One vector is turned by the same rotation once a step. Each row is the vector after some number of steps, and that number follows the row.
The counts run from 0 to 313.
[  1.6  -7.1  -1.4   6.4 -10.2  12.5   5.8  30.5  -1.2  -2.7  20.6  12.4
 -26.1   5.5 -10.0  23.4   1.0   1.2 -38.9   3.7  13.2 -18.0  -7.9  -1.2
 -10.4  -5.3  26.5 -32.4 -17.1   2.9 -18.6  -5.1 -20.0   5.8  18.5  32.6
  30.5  14.5  -0.8 -13.0  16.0  31.1   7.6  -6.5   4.2 -18.6  -2.5  23.6
 -17.5  18.4  31.1  -9.3 -36.1  -9.1 -21.7 -12.0   5.7   3.7 -15.0   6.7
   9.8   8.7  -8.2  -0.7   3.3] => 16
[ 16.1 -17.3   2.7  -5.0   8.2  14.5 -11.6  17.0  16.0   1.7  25.0  15.1
  -6.2   7.7  20.5   0.0 -13.7  -3.2 -28.7  18.2  16.8 -14.2  -0.6  17.4
 -11.6   2.3  25.6 -37.9 -31.2  -3.9  -6.9  -6.9  -4.9   5.0   2.2   7.2
  26.3  16.8 -22.7 -25.3  12.2  25.1  -9.6 -19.5  25.7   8.1  -4.6  14.0
 -12.3  10.3  34.3 -18.9 -38.9   2.2  -5.6  16.9 -22.1  -6.1  20.1   4.2
  16.7  13.6  -8.9   0.5  13.2] => 54
[  1.7 -20.2 -16.6  -1.3   4.4  12.7   6.0   7.1  30.9   0.7  30.5   7.4
 -19.8  16.0   8.9   1.6   7.6 -13.1 -20.5  21.4  29.4 -16.6  -2.4   0.1
 -34.3   3.8  39.6 -32.2 -28.2   1.9 -18.2  -2.6   4.5 -11.0  13.7   5.7
  13.3  21.2  -8.4 -18.1   8.9  24.1 -12.4  -8.0  19.2  -7.6   0.2   4.0
   0.6  22.8  10.4 -20.5 -33.8  -7.4  -5.1  14.8  -4.0 -16.7  11.7   2.9
   6.5  21.4  -8.5   2.2  23.0] => 277
[ 10.6 -21.7 -10.0   9.9  11.4  12.4  -8.6  14.0  22.5  -7.2  27.3   7.8
  -8.3  11.5  22.3   7.4   9.2 -16.6 -28.9  18.5  17.4 -31.3  -7.7   2.3
 -20.1  12.2  21.4 -19.0 -24.6 -20.3 -16.2   7.3   4.1 -13.2 -11.3  13.7
  26.7  32.6 -21.9  -3.2  18.8  21.8 -12.1 -19.9  16.5 -19.0   3.7  31.9
 -13.5  13.4  12.6 -19.4 -25.9  -5.9   6.3   5.0 -12.7  -8.5  13.7  15.0
   5.8  12.8  -6.0   3.6  18.0] => 287
[ 17.5   4.1  11.1   1.1  -1.6   2.2  -6.3   6.7  11.1  -4.3  23.0  15.6
  -8.2  13.9  -4.0  -2.0 -23.4  11.3 -34.6  19.6  23.5 -24.9  -5.4   9.9
  -9.5   5.5  21.6 -38.1 -21.8   8.4 -23.0 -16.6  -2.3  12.1  16.3  13.3
  32.3  18.0  -1.6  -5.8  18.8  24.0   4.9   0.9  23.9   7.2  -7.2  19.5
  -5.3  12.5  21.5  -9.9 -36.3  -3.5 -15.0   4.4   5.7   9.6  16.5 -15.7
  26.5  21.0  -1.3   1.2  13.4] => 214
[ 14.2   3.1   2.7   9.7   8.3   5.7  -6.3  20.6   9.4 -12.6  20.2   6.5
 -15.9  -4.6  19.8  22.0  -0.8   5.2 -33.4   4.9  18.2 -25.5   2.2   6.4
  -7.0  16.5  18.9 -22.2 -19.5   4.9 -23.7  -6.9  -6.2   6.7   1.0  12.7
  43.3  22.6 -29.6  -8.0  25.1  24.1   2.6 -21.9  19.9 -15.1  12.0  35.8
 -20.6  -8.8  30.0 -10.7 -27.1  -4.1  -9.8  -5.7   1.8   8.0   4.4  -3.3
  14.8  -0.6  -0.9   1.2   1.6] => 175
[ -3.7 -19.9 -13.3  -0.6   1.9   0.7  12.7  10.2  21.7   3.5  24.6   3.8
 -22.6   7.0   3.1   4.7   2.0  -7.7 -25.6  22.4  32.8 -21.3   4.9  -3.3
 -32.8  -4.0  42.9 -30.6 -20.1   5.0 -18.2  -4.0  -2.2  -4.8  23.1  14.7
  19.4  14.8  -7.9 -16.6   4.6  25.5 -13.6 -20.7  14.8 -23.5   0.6   8.1
  -6.9  20.6   6.0 -25.9 -34.5  -8.7  -2.1   3.5   5.4 -12.2   9.1  -6.8
   4.5  16.6 -10.0  10.1  17.8] => 276
[  9.7 -18.3  -3.9   5.5 -16.2  35.7   1.4  20.2   7.6  -1.1  28.4  21.0
 -12.3  16.3  -7.4  13.5   2.4 -17.7 -41.7  16.2  13.3 -15.4 -12.3   6.9
 -22.9   0.9  25.4 -31.6 -31.6   1.8  -7.3   5.9  -3.0  -3.9   7.6  22.9
  25.8  13.2  -6.0  -4.5  14.3  22.0  -3.9  19.2  19.1  -1.7   2.8  12.1
  -2.5  18.5  26.4  -5.0 -32.9 -10.8 -21.4   1.0  -5.3   9.6  -9.1   4.7
   6.5  15.2   3.4 -15.5  20.1] => 188
[ -9.1  -2.5 -14.1   0.1  -5.6   1.4  12.2  19.0  22.0  -8.0  16.8   5.2
 -22.1  11.3 -14.8  17.6   3.2  -6.2 -36.1  12.4  20.9 -26.2   3.8  -6.4
 -33.7   8.5  31.6 -32.6 -11.7   8.8 -27.8  -3.8  -6.9  -0.9  30.4  16.5
  24.4  29.6  -6.5   1.3  25.6  31.4   2.8   1.4  13.3 -20.1  11.9  12.0
   7.6   8.5  13.1   5.5 -25.3   0.4 -15.3   6.1   9.5   8.0   2.2 -15.3
   0.8  17.1 -10.0   5.8   7.8] => 156
[ -1.9 -12.9 -10.1  14.3   0.8  12.0  -9.9  22.9  17.1  -5.1  33.1   7.8
 -16.9  25.7  23.1  11.1  11.2  10.3 -22.3   3.0  20.7 -22.3  -0.7   5.6
  -0.1  13.2  10.4 -29.2 -18.3 -11.1 -32.0 -14.8 -19.4  -0.4   1.2   2.9
  32.6  37.6 -20.9  -8.5   9.1  22.8  -1.9 -14.7   8.5 -18.3  -4.8  33.5
 -15.2  12.0   9.7 -29.7 -27.7 -11.8  -1.1  -0.9  -9.3  -9.4  22.9   8.9
  16.0  13.0 -11.6 -11.4  -4.4] => 62
[ 11.9  -6.7 -11.7   9.0  11.5   5.0  -8.9  38.2   6.2  -6.0  25.5   4.9
 -23.2   6.6  14.8  33.7  10.6  -3.5 -25.4  -2.2  13.1 -29.0  14.8  -5.9
 -14.3  15.7  16.5 -14.5 -24.8  -6.6 -26.7  -1.7 -11.5   0.1  10.1  23.8
  34.7  24.2  -0.7  -0.7  13.8  22.1   4.1 -24.6  12.6 -38.4  -0.7  28.5
  -6.9  -6.2   9.5  -8.0 -35.0  -4.1  -1.3 -11.1   2.9  -7.1  10.0  -0.1
   7.0  -2.2  -4.0  17.3  10.9] => 290
[ 16.5 -22.1  -8.1   8.7 -12.0  14.4   9.1  -0.4  10.4  -8.2  20.6  21.7
  -0.8  22.7  -0.6  11.1   4.7 -14.3 -28.3  14.1  16.0 -29.0   2.2  -3.2
 -20.9   3.0  31.2 -22.1 -25.6  -9.3  -8.8   4.3   3.1 -17.6   2.0  17.8
  20.5  36.8   3.1  -0.4  20.2  25.5   3.1  15.4  12.8 -27.0   4.5   8.2
  -8.1  23.7   5.7 -10.0 -39.7  -5.3 -15.5   3.1   5.1  -9.9   4.1   8.0
   9.2  15.3   0.4   0.0  27.0] => 302
[  8.4  -8.8 -14.8   3.4  12.5 -12.9   7.2  13.7  25.7  -4.3  23.2   1.2
 -28.1  14.1  18.2  15.4  10.2   3.4 -17.7   6.1  18.9 -17.1  11.0   0.8
 -14.3   7.5  29.6 -26.1 -20.5   2.6 -21.0 -16.6  -4.1   2.6  13.0   5.2
  17.4  29.3 -14.9 -26.9  16.7  19.8  -0.8 -29.5   5.5 -24.7   1.8  17.4
 -21.9  14.3  23.9 -17.2 -37.7   1.1  -6.6   5.3  -4.8 -24.2  15.8  12.1
   9.8   5.7 -15.8   9.7   8.1] => 111
[  2.7  -9.8 -21.4   6.5   2.4   7.9  -6.5  11.9  22.8   1.3  34.7   5.0
 -16.3  44.8  14.0   4.5   2.9  -7.3 -27.0  27.0  19.5 -37.7   3.7  -1.9
 -15.8   9.3  21.0 -25.1 -28.2  -9.0 -22.8 -16.8  -3.5  -3.2   3.7   2.5
  21.8  40.3  -9.5  12.8  16.0  16.0  -6.3   5.1  15.7 -21.6  -4.1  26.2
   5.6  11.3   4.7  -6.3 -22.3   5.7   1.2   7.4  -8.7  -5.2  35.8 -11.4
   9.2  12.5  -4.1  -5.2  11.6] => 262
[ 10.3   6.3 -17.3   1.8  -6.8  15.6  -4.0  31.1  14.8 -10.9  17.5   1.6
 -26.6  -3.2  15.3  28.9   6.0  -8.7 -33.7   2.7   9.1 -21.4  12.6   4.7
 -26.5   6.4  27.6 -27.1 -20.4   6.4 -29.5  -9.2 -20.6   3.3   6.7  22.5
  27.1  23.1 -18.2 -24.6  29.5  22.8  -1.5 -30.3  12.8 -17.3   4.5  11.4
  -7.5  -3.7  19.1 -12.8 -23.0   0.4  -4.3   4.9   4.6   3.7   4.3   0.4
   4.9  -6.0 -16.5  -2.8  -5.1] => 1
[  0.4  -6.1 -15.3   4.7  -3.5   1.1  -2.8  20.6   9.2   0.0  24.7   2.4
 -18.6  27.7   7.9  13.7  -3.0  -8.4 -28.1  19.9  24.4 -38.9  23.6  -5.5
 -23.3   4.1  31.9 -17.6 -22.8   6.7 -22.3 -17.7  -4.2  -5.5  11.5  19.4
  23.6  26.9  -6.7  10.7  13.1  13.1  -3.0 -16.1   9.6 -29.3  -7.9  31.1
   1.1   4.7  13.5  -9.2 -24.4   1.6   5.4  -7.3  11.6  -1.3  30.7 -20.9
   8.6  -9.0  -3.8   1.7   8.0] => 91
[ 30.6 -12.9  -4.0   1.4  -2.2  19.1  -5.2   9.9   3.6   2.8  29.6  24.3
 -12.3  23.9  16.1  12.7  -9.9  -1.8 -26.2  11.0   5.9 -12.5  13.3   5.6
  -5.2   2.4  18.8 -27.8 -37.3  -3.3 -10.0 -13.6  -2.1   2.5   3.4  11.2
  18.1  18.4  10.4 -15.3   8.5  12.6   6.3  -1.8   9.3 -16.9 -17.2  13.9
 -16.3  20.4  26.2 -10.9 -52.9  -1.6 -19.9   4.2  -8.2 -18.1  21.0   6.7
  23.5   0.4   5.5  -5.6  23.2] => 79
[ 12.1   4.1   0.0  -3.0   6.6  -9.6  16.3  16.0  16.2  -4.0  22.7   5.1
 -27.8   2.4  -3.5  15.8  -1.0   2.2 -32.6   5.2  16.7 -17.1  -2.1   6.8
 -21.5   5.1  35.1 -33.7 -18.7  11.9 -17.2 -12.7  -3.9  17.4  29.3  11.7
  27.5  16.4  -1.3 -23.7  21.2  27.6   5.6 -10.0  15.7 -10.7   7.6  18.2
 -16.1  10.5  30.5   0.8 -37.1   8.8 -25.6   2.3  -0.1   2.8  -5.3  -3.4
  14.1  17.9  -5.9  20.3  15.2] => 160
[ 23.6  -9.9 -12.5  15.4  11.4  14.4 -13.1  18.5  19.4 -10.7  25.4  16.7
  -6.0  16.2  22.3  11.4  14.0 -10.2 -23.6   7.6   9.6 -25.0  -2.7   2.2
 -12.4  22.4  15.2 -21.3 -25.7 -21.8 -23.2   3.7  -6.9 -12.0 -12.2   5.9
  28.8  41.5 -12.4  -5.4  22.2  20.8  -9.8 -11.9  20.6 -18.7   3.1  25.7
  -4.7   4.0   6.4  -9.3 -35.2  -0.8  -0.6  11.8 -16.5 -12.7  14.6  10.9
  14.3  19.1  -4.7   7.8  15.8] => 118
[ 33.5  -0.8 -10.4  -1.5   3.2  10.8  -1.4  -0.2   9.9  -7.6  28.9  12.5
 -14.6  19.0  25.7  13.6   2.8 -18.4 -29.6  18.2   3.3 -28.1  14.2  19.0
 -15.1  11.3  24.8 -18.2 -34.0   1.3  -7.4 -15.5   3.4   5.2   0.4   5.5
  20.7  34.7  -1.1  -6.3  28.4   9.4  -3.8  -2.4  21.0 -28.2  -0.2  27.5
 -17.0   5.3  20.7   5.4 -29.4  21.1 -11.9   8.7 -10.4  -2.1  18.9   6.6
  15.8   3.2  11.2  -0.7  19.1] => 313
[  3.7 -17.4 -13.5  -6.1   4.5  -0.7  -4.7  27.4  11.9   5.1  22.3   7.9
 -17.4  21.1   8.5  12.6  -8.0  -6.7 -34.6  19.8  10.7 -27.4  17.8  -1.7
  -5.7  -0.2  22.0 -26.4 -23.4  -3.3  -3.5 -22.2   0.2   2.6   8.5  20.4
  20.7  31.1 -12.1  -4.9  15.8  17.7   1.5 -26.1   5.9  -8.5  -2.5  21.9
  -5.2  13.0  39.2  -0.4 -39.5   8.9  -1.7  -9.4  -8.2 -16.3  34.8   3.1
   3.9 -12.4 -23.9   1.4   9.0] => 255
[ 14.7 -10.3  -9.8   8.5   4.1   2.6  -5.8   5.7   7.9   1.4  34.5  11.5
 -15.2  29.1  -6.6   4.6  -3.0 -16.1 -28.5  28.8  16.9 -26.5  -8.1   9.0
 -28.5  -1.8  32.6 -24.0 -28.2 -10.2 -17.0  -5.7 -10.9  -4.2  16.8  18.6
  16.9  20.1  14.7  -0.8  12.8  18.0 -16.3   0.5  20.8 -18.3 -14.5  24.2
  -1.9  19.7  -1.5 -14.3 -26.7   6.8   0.5   7.9  -5.7   3.2  10.9  -5.1
  19.3  29.4   2.4  14.2  20.2] => 98
[ 12.0   6.7  -0.2  14.1 -10.2  12.8  -8.0  27.5   9.2 -15.9  25.5  11.5
 -16.5   8.5   1.3  22.7   1.9   2.2 -32.1   2.4  21.4 -28.3  -0.8   4.7
 -17.6  12.9  16.4 -21.7 -15.7  12.0 -39.4  -4.8 -11.2  -0.4   0.1  25.6
  40.4  12.8 -12.9   4.2  23.8  21.5   9.2  -4.6  16.7 -11.0   3.5  26.2
 -13.1   3.1  17.9 -12.3 -27.1 -17.5 -17.5 -12.7  21.3  18.2  -6.8 -11.6
  15.5  -1.2  -0.5  -2.8   6.9] => 180
[ 16.2   4.4  -2.8  -4.8  -2.4  -3.7   3.2  11.4  23.6 -13.5  19.5   7.6
 -18.2   3.9   1.6   9.7  -6.4  -4.1 -33.0  12.0  18.1 -19.3   3.5   8.4
 -20.2   4.4  38.7 -33.5 -13.6  11.3 -22.7 -12.4   4.1   3.8   6.1  17.4
  21.2  22.8 -22.4 -28.6  37.7  28.2  -2.9 -21.5  19.6   1.4  11.9   7.5
 -14.9  14.2  31.7 -11.0 -36.5  -3.4 -14.5   5.7  10.7   3.3   1.7   0.4
  14.6   3.3 -18.7   3.3  13.8] => 165
[ -5.7 -13.5  -2.3   3.9  -0.1  13.0  -4.8  16.5  12.4   8.7  32.1   6.7
 -18.2  27.1   0.8   2.2  -1.4  -4.1 -38.3  19.9  15.9 -23.5 -16.4   8.6
 -10.4   5.4  17.3 -32.5 -26.2 -10.8 -10.6  -6.7 -13.9   6.2  13.7  10.0
  31.5  32.4 -12.3   1.5   7.3  25.4  -7.3  10.4  19.0  -7.5  -2.0  41.3
  -1.4  10.2  21.4  -1.9 -17.4  11.9  -7.4   5.6 -25.7  12.5  15.8  -2.8
  10.9  26.0  -0.5  -7.7   3.5] => 38
[ 13.0 -11.8 -13.1   1.7  -7.8   9.3   1.1  25.8   3.9   3.6  21.6  12.8
 -25.5  22.7   3.9  20.0  -5.5  -5.4 -29.0  10.4   9.6 -21.4  19.4  -1.4
 -11.2  -8.4  30.0 -27.6 -28.0   4.4  -9.5 -24.2 -12.9   2.3  18.4  24.3
  14.5  18.5  10.9 -18.8   7.1  10.6   6.0 -17.8   0.9 -16.3 -18.6  13.6
 -17.9  26.1  29.7 -11.8 -42.5   0.4 -17.6  -9.1   0.9 -16.1  16.4   6.5
  13.0 -15.4 -14.7   0.4   9.7] => 250
[  2.4   4.6 -12.1   4.2  -3.8  -5.7   5.4  18.3   9.6 -12.1  22.1   5.3
 -20.3  19.6  -1.6  17.4   7.0  -2.8 -38.2   6.7   7.1 -33.6   4.8  -2.4
 -12.0  12.8  25.0 -23.5 -13.8  -5.5 -24.7 -13.8 -10.8   5.9  20.1  16.0
  29.3  49.0  -5.3   1.1  31.6  24.2   8.4  -5.0  14.8 -33.1   9.1  32.2
  -4.7   1.1  11.6   4.0 -23.9  17.5  -9.1   1.2  -5.2   5.3  13.4  -4.9
   8.5  14.6 -12.9   8.5  -0.9] => 151
[  4.6  -7.5 -17.6   4.9  -7.7  30.2 -12.8  21.2   2.7   0.9  35.4   6.5
 -22.3  31.3   8.6  12.1   4.9 -23.4 -37.2  20.8   0.6 -26.1  -5.6  13.4
 -23.5  -6.9  23.1 -27.4 -28.9  -6.4 -10.2 -14.7 -21.0  -0.7   5.0  24.1
  20.2  27.1  -3.8  -4.1  15.5  18.7 -12.2   4.8  10.3 -11.1  -8.3  32.7
  -7.4  11.9  16.9  -9.7  -9.0  10.8  -1.5   4.9 -19.0  13.1  13.1   4.3
   7.9   8.5  -5.2 -15.8  -2.7] => 33
[ 23.9  -2.6  -0.1  13.0   7.2  19.7 -23.8  24.3   1.2  -1.6  35.3  10.2
 -12.6  10.8  22.6  13.9  -6.5   0.9 -23.3  15.5  13.8 -23.4  -7.2  14.8
  -8.4  10.7  13.1 -21.2 -34.8 -15.4 -26.8  -9.0 -15.5   6.3  -1.0  21.4
  34.5  12.6  -1.8  -7.4   7.3  17.0  -5.7 -12.9  21.7 -11.3 -18.6  35.3
 -13.9   9.5  15.3 -26.2 -27.7  -5.3   2.0   2.3 -14.8   4.2  13.5  -3.8
  28.9  14.6   6.9   3.5   8.5] => 64
[ 16.3  -3.0 -11.3  -1.3  12.1   5.9 -16.6  23.3   3.2   6.4  31.7   2.8
 -21.2  15.0  17.4  11.4 -12.4 -20.1 -33.1  32.1  18.4 -31.1  12.9  10.0
 -24.4  -0.3  27.5 -17.2 -34.4   0.4  -9.2 -16.2  -5.4   6.2   8.7  25.6
  25.1   7.7  -1.7   2.7   8.3   8.1 -10.0 -18.2  19.6 -14.8  -9.5  28.5
  -4.8   7.9  25.5  -8.6 -24.4  12.2   3.9  -3.5  -5.0   3.2  29.6 -15.9
  12.3  -7.6   3.5   7.5  16.2] => 259
[ -1.6  -7.1  -6.5  12.8   4.7   6.1  -0.5  23.4  10.0  -4.8  25.8  -0.1
 -25.9   1.7  16.5  20.0  15.2   1.0 -34.1   2.7  23.5 -24.3  -3.6   6.6
 -11.7   9.3  18.9 -24.3 -13.9   1.6 -22.7  -3.5 -10.8   8.6   8.8  12.8
  39.7  25.7 -24.6 -10.3  14.3  25.2  -2.5 -14.7   9.8 -26.0  10.8  44.6
 -22.6   1.0  28.8 -17.2 -21.9  -6.7  -5.9  -9.6  -3.7   7.6  -5.6   9.1
   6.5   5.5  -1.9   1.6   2.6] => 176
[ 14.8  -9.6 -14.2   3.7   0.2  33.5 -10.6  21.8  25.0 -13.3  29.1  11.2
 -15.2   7.8  21.2  14.2  12.6 -17.1 -30.8   7.3  12.0 -16.9   2.3  11.8
 -23.0  18.1  17.5 -26.0 -30.6  -4.8 -25.3  -0.7  -3.7  -6.6 -10.8   7.9
  32.3  31.3 -26.9  -6.9  25.5  22.0 -10.0   1.1  23.8  -0.3  13.6  18.8
   1.0  -2.6  16.3  -9.1 -26.2  -8.0  -6.6  16.8 -11.4   5.2   6.6   2.7
   6.1  12.9  -1.3 -12.6   7.7] => 173
[  0.7  -9.0 -12.5  11.2  12.6  -1.0  -4.5  33.6   9.8  -4.1  29.7  -2.4
 -27.7   3.3   7.1  25.9  13.1 -10.3 -31.6   5.3  15.5 -28.3  -1.2  -6.5
 -18.1  10.4  21.8 -16.2 -21.8  -6.2 -25.1   3.0 -16.3  -4.6  12.3  28.8
  32.7  16.0  -8.3  -3.9   8.4  26.2  -5.6 -28.4  11.4 -31.0  -3.1  34.3
 -11.9   7.0  14.8 -14.6 -29.6  -5.3   3.4 -13.4  -4.0  -2.9   1.2   0.9
   7.2   6.6  -6.0  19.7  12.5] => 121
[ 17.4  -9.5  -5.8  -3.8  -9.9  18.5  -4.5   1.9  10.5  -3.7  29.2  14.8
  -7.7  27.0  16.1  -2.1  -6.0 -18.1 -40.3  26.7  11.5 -22.8  -4.2  17.9
 -13.4  -4.4  28.2 -30.6 -26.1  -1.3  -3.8 -16.8   4.6   1.9 -11.4  11.6
  22.5  29.8 -16.3  -8.0  27.0  15.6  -7.8   4.0  15.7  -0.7   6.3  26.2
 -17.4  14.6  29.8 -10.1 -23.4   5.9  -7.7   0.6 -12.7  11.7  14.8   8.6
  13.7   0.3  -4.6 -22.1  10.1] => 198
[ -7.3  -5.9 -15.5   8.5   7.1  -8.0  -4.4  19.5  13.5   4.2  33.8   0.1
 -31.2  28.9  -3.9  12.4   5.4  -2.3 -27.7  15.9  16.6 -33.5  -2.3  -0.8
 -22.7   0.5  22.8 -26.5 -17.1 -10.1 -19.7 -14.8 -19.9   3.6  28.0  21.7
  16.2  25.9   4.8  -2.3   8.0  22.0  -6.9  -9.6  10.0 -27.9 -12.2  35.6
  -8.3  24.0   3.0  -9.3 -23.2   7.0   2.1  -2.7  -6.5  -6.3  13.4  -2.5
  12.9  21.0 -15.6  15.6   9.6] => 266
